Some points:
[-25   9   9 -27 -51   0  -5 -28 -26  89  -5  16  20  33  10 -24   3 -52
 -64 -10  35  25 -12  -5 -36  20 -10 -14  -7  20  46  25 -15]
[-48   5  37  12  21  43  32  41  31  41  25  62   2 -11 -20 -37  86 -37
  14  31  10  42  20  12  33  15  -3 -47  31  20   6  -1 -48]
[ 46  21  37  34 -58  91  21  12 -12  32  -5 -43  20 -18  71  30 -35  34
  69 -34  15 -13 -22  -3 -20  42  25 -34  30  23 -34   7  36]
[ 13  29 -33  -3 -22 -34   9  86  16  33  24   8 -31  18 -31  20 -63  44
  43   2  -4  48  48 -68  34   1   9  23   5 -20  25  45  24]
[-47 -15   4  -8  -8   7  23 -14  34  24 -44  21 -17 -36 -15 -47 -26 -34
  43 -73 -19  23  -5  20 -27 -30   2  28 -19  11  17 -25 -10]
[-30 -21  56 -23  17  -2   9  24  67  26 -31 -36   8 -46  16   6 -57 -56
 -34 -24  31   4 -38  -7  28 -19 -57  -8  16  -5   6  73  42]
[ 51   0   4  45 -11  11   3 -12  50  31  48  33 -46 -23 -16 -24  29 -31
  12   9  19   7   0  46 -20   2 -24 -13 -14 -37   4 -19  55]
[-70  79  16  23  -5  18  25   2  -8 -57  27  71  35  45 -24  36 -26  32
 -31 -25  44  13   8   5   2 -25   2 -30 -54 -33 -27  -9  24]
[ 43  40 -23  59 -57  24 -24 -46 -56  -3   3  22  42 -48 -33  -1  22  19
  44  25  -4 -25 -73 -32 -19  41 -15  -7 -15 -47   3  20 -52]
[-22  40 -19   2 -90   1  40   7  38 -19   5  26   8  55   8  58  25 -44
  -8   2  -7  35  -6 -23  27 -29  22  27  -8  21 -23  30  21]
[  9   9  15  21  16 -32 -32   6 -16  41   1 -48  56  -9   7  53  -2 -36
  22 107 -20 -19  20  11 -16 -35 -58  -8  19 -13 -30 -19  13]
[ 19 -44 -48  33  38  -9   4 -24   4  15  13  29 -24 -11  73  49  -8  19
 -40  13   8  20 -30 -16  14  52  -4  40 -61 -20  19 -67  33]
[-32  -2 -30  10  -5  -3  23 -30   3  64  -8 -15  17  -2 -30 -14  33 -52
   7 -20  29   8 -35 -27 -56 -79 -36  28   6  -1   8  -5  32]
[-22 -13  -1 -12 -13 -52 -22 -17  -8  17  -5  63 -13 -17  39 -18  -4  48
 -31  -1  44 -44  15 -20  49  11  34 -24 -16 -26 -15  10  42]
[ 30   7  61  69  -1  20  12 -31  44  -7  47 -30 -46 -14  -2  29 -37   5
  29  27  41  33   6 -26  27 -36   7  50 -30  18 -35 -53 -25]
[-50 -23  -6 -40 -15   7  14 -11 -21  76  25 -16  74   5 -17  28   3  58
  17  -1  10  29  -6  17  21  19 -16  -8 -19 -30  32 -53 -21]
[-50  26  11  16  44   1 -46  28  -1 -24 -58 -27 -11  14   9 -60 -16  23
  -5  43 -25  29 -48   2  11 -17  59  -4 -67 -19   9 -46  26]
[-39  32 -71  32  63 -44  11  46  16   5  -3  37  12 -43  21  -5 -12   2
  18  -9  33  17 -39 -35  14  28  -4  21  40 -26  14   0  20]
[  38   17   30  -16    2   24    9 -102  -39  -17   10  -27   25   -8
   19  -38  -11  -16  -57   11   19   47   35  -72  -10   11   57   51
   52  -20   -8    7   10]
[ 27  26  24   6  53 -49   4 -20  82  27   1 -18  43  62 -27 -16   2  23
 -15 -94 -53 -43  -2 -30 -43  42 -19  10  -6  37   3 -49  15]
[  9 -18 -19   4  -8 -55   5   0 -34  12  11 -39  20   5 -69  29  32  33
 -17 -27  14 -38  22 -35  27  34 -51 -17  47  56   3 -36  32]
[ 14 -51  13   8  13 -13  13  17 -52 -37  20  51  42  -1  29 -37 -14  -4
  57  -2 -38   8  22 -16   7 -47 -19  -7  22  41   7 -10  37]
[ 33   1 -33  16  56  21  23  -6 -14  32 -54  11   9  66  42  16   7  38
   2 -10  -1  40   2  27  -6   9  -2 -25  21  26 -39  10 -48]
[ 15 -54 -37  29  -4  -5   4  42 -36  -2 -46 -34  29  21   1 -30  15   3
  -5  26   0 -30 -12 -21  25 -14  -9  29  22  16  42  11  16]
[ 43  21 -14  21 -57  53 -60  17  36  28 -14  18  45  -5  -7 -25 -15  10
 -14  -4  20 -53 -27  43 -25  61  -7  53 -57  19  -3  56 -13]
[-47  25  11 -54  50 -24  13 -20  28 -26  52 -38  -5 -13  -1  44  38  41
  53 -16 -18  -7 -44  -4 -14   8   1  -6  12 -33  18  32 -30]
[ -32  -57   29  -16   28   24    7    8    4   43    6   23   -2  -11
    1   72    2  -56   13   20  -30 -108   44  -53    9   15   77  -27
  -63  -13    6  -11  -14]
[  1 -28 -22   5 -32  17 -43  30  38 -27  30 -18 -33 -18 -70 -31   5  78
 -10  13  24  30 -47   3 -39 -38  33 -92  31 -15  -7 -50  42]
[-13  32 -99  18  51   8  48 -31 -41 -24  34 -39   1  31   8   7 -42 -23
  34  48  52 -60  48  56 -20 -42  -9   6  -4   6   4  25   3]
[  9  40  30 -39  -1 -42 -48  19  34  -4   7   5  -3 -14  51  -2  60  56
  36  50   5 -46  88  23 -82  20   0  59  46  14 -11  -5  42]
[-21 -17  -4  31 -27 -40   8   4 -16 -14   3 -16 -11 -56  25  20  60 -39
  25 -58  19  21 -20  -7 -24 -34  50  21   2  11   4 -11 -39]
[ 39 -51  42 -15  -5 -59  10  50   5 -25 -49  -5 -26  27  -4  72   5 -17
 -10  35  35   5   0 -10 -65 -11  50   2 -28   9  -6   9 -47]
[-26  -6  10  31   7  40 -23  13 -43 -35 -32  -3 -18 -23 -10  21  24  46
 -20 -74 -22 -57  16  17  46 -51 -15  37 -11  -4   9 -26 -32]
[ 16 -12  16  15 -10  -9  37 -17  57 -26 -64 -10  14 -22  57 -21  19  58
 -47  23  17 -12  11 -62   4 -32 -61 -84  23 -17  26   8 -46]
[ 29   7 -75 -27  13 -59 -19 -53  17  -1 -24 -19 -18 -45 -35  25 -36  -6
 -17  -5 -48  27   7 -16  12  62  20 -74 -18  92 -14   6 -17]
[ 23  -3 -26  23  38  42  31  23  14  -9 -63   9  33 -25 -42 -10  14  14
 -34  -6 -93  -8  39 -18 -15  -7  32  10  21 -52 -58  10  33]
[ 19  20  25  46  -8  -4  -8 -41  10 -37  10 -43  17  50 -10 -88  17 -20
  42  21 -14 -17   3   4  17 -18  25 -53 -51  70 -12  15  19]
[  24   21   25  -84  -17  -45   17   38  -25   31  -16   -9   17  -27
  -21  -37  -31  -21   17    0   30  -23    1   14   36   -1  -24    3
   -7   -8 -117  -88  -37]
[-24  45  23 -43 -11 -30  85  16 -80 -20 -59 -10 -74  23  14 -29  44 -23
  12  30  25  -9 -15 -13 -49  69 -26   1 -33 -46 -12  14   8]
[-34  26  -1  46  60 -12 -58   4  -2   3 -16   9 -12  12 -16 -10   6  13
 -38 -14  33 -24 -29  19   3 -15  32   5  33  -4 -36  12 -55]
[ 72  12   5  -2  34 -67 -31  29  -8  -6  -1  25   4   5  50 -14 -12  28
  23 -19 -21  27   6  27   1 -66 -40   1 -27 -20  40  29 -71]
[ 27 -19  -7 -67  13  28  13  44 -12 -58  46  23  13 -26  -2 -10  20 -17
  -6   8  -5 -26 -24 -78 -58  -9 -31  24 -61  60  28  18  -6]
[  31 -113  -19  -29  -14  -26  -12   -4   21   -1   53   25  -10   54
  -35  -28   -6   -9   17   30  -40    5  -32  -28   31   25    3   20
    0  -65  -65   43  -20]
[ -3 -21  35   8  58  10 -14  -2 -37  44  26 -11 -50   2 -15 -27  34  43
  -4  18 -17  -7 -13  12  48  -5   8  29  -7  32  16  39  10]
[-47  45 -15 -40 -25  27 -35   5 -22  39  35 -14 -46   0  11 -10 -31  23
 -49  32 -59  -8   4 -36   1 -47  13  22  64  29  -2   2 -39]
[-63 -11  14  15 -24  19  -9  57 -11 -52  30 -44  20 -13  -2  -4 -19  -3
 -37  -2 -15  46  26   7  20  62 -44  18 -21  30  17 -13  -4]
[ 23 -16  24 -30   8  20  18  -5 -25  14  -6 -48 -19  33 -30  28 -23  66
 -14  -4 -45  48  12  44 -44 -34 -10   7 -41 -44  35  14  14]
[ 17   1  86  79 -11 -41  26  -9 -36  -5  23  14  -3   8 -63  -7 -63 -15
 -17  -7  31 -28 -24  22 -13  42  23  19  48  12  55  27  -8]
[-16   0   9 -41  20  -1 -68  34 -47  -7 -15  51 -43  14  -4  30 -71 -34
  31  -1 -19 -16  32 -15 -64  15 -23 -75  -3   0  -5  -7   0]
[-29 -45 -35 -13   5   7  -7 -51   4  23  30  19  39  -9  20 -19 -31  43
  -3 -36  46  27  48   2   3 -20  51   7 -16   4   1  27 -28]
[ 32 -15 -41 -56   3  56  79 -35  23 -23 -24  15 -83 -25 -46  12  -7  38
  18  10  26 -47 -10  30  39   0 -50  16  -8  34 -17  27 -24]
[-46  22 -11 -11 -20  -1 -14   9   9 -31 -40 -24 -18  57 -11  29  37  -7
  16 -22  -6  -6 -24  -1  55 -21  22   5  24  -3  -8  28  32]
[ 21 -10  -3   5 -29   5 -74 -40 -10 -26 -19  35 -67  19  -6  23  27 -36
 -21 -36  21  -3  23   7   4   0 -20 -14  36 -18  14 -12  39]
These points spread out most along one direction. Take the direction at right angles to it along which they spread out most. Then take the direction at right angles to both along which they spread out most. Go by this last direction. For each point below, how far along it does it lie, from 0 to 99? The average is 50, and the first point in the table lies past the average. One standard deviation of the points above along it is 16.
[-21  46  15  36 -24 -25  -7 -35  -2   6  37  -3 -19 -33  17  14 -11 -40
 -51 -11 -82  22 -15  19  23 -15 -47   1 -30 -32 -38  32  20] 57
[ 24  22  -2 -18  46  62 -40  11  48 -53   3 -31   4  39 -31 -23 -10 -70
   8  -7  51  19  49 -37   6  43 -18   9  26 -54  13 -45 -41] 52
[ 48  49  18 -37  20  39 -10 -15 -19   8  15  24  12  18  17  35  44 -38
  27  -9  -3  44 -54   4  62  -1  26  -8  13  27  34 -13  38] 55
[ 20   2  52 -52 -35   9 -24 -60  40 -43 -68  50  63 -38 -18  15 -34 -17
  25  48   5  -2 -23  66  29  -2  13  35  36  -3  67 -10  16] 46
[-45  19 -10  43 -15 -11  17 -11  25  14 -21 -20 -10 -34   8  10   8 -17
  24  19 -35  34  11  42 -15  55  29   0  30   6  52  18 -33] 54
[-32 -58  18 -30  27  33 -36  -6 -12 -34  27 -41  33  -7  62  -9  -2 -28
   3 -47  15  28 -44  31 -32  24  -4   7  25   2 -65  36  23] 53
[ 23 -29   0   7  34   4  13  28 -25  -2 -18  27  27 -20 -28  25  38  24
 -58  35  19  39  39  26   2 -15  -4  11   4  51 -45  29  29] 46
[-37 -49 -31  14 -37   1  33 -20  13 -27   4  47 -27  67  50 -15 -28  16
 -18  36 -60 -34 -37  32 -12   4 -20  16  52  29 -13 -71 -16] 46
[ 82  36 -45 -51  12  -3  52  72 -18 -23  66 -33   6 -22  28 -17  -1 -26
 -73  -8 -16 -61 -18  76   8 -28  76 -37  25 -25  54 -31   7] 45
[ 48  -1 -13  20 -42  39 -27  -6  -1  19 -18 -22 -34   8  12 -33  -2 -45
  43 -15  20  14  48  -8  42 -18  -7 -11 -15 -31   1 -25   3] 45
[-48 -31 -12   3 -58 -19   4 -19   4 -29  27 -34   9 -17  13 -12  24 -10
   0 -40 -30  11  75  57   6  28 -13 -24 -47 -40   6  16 -17] 57
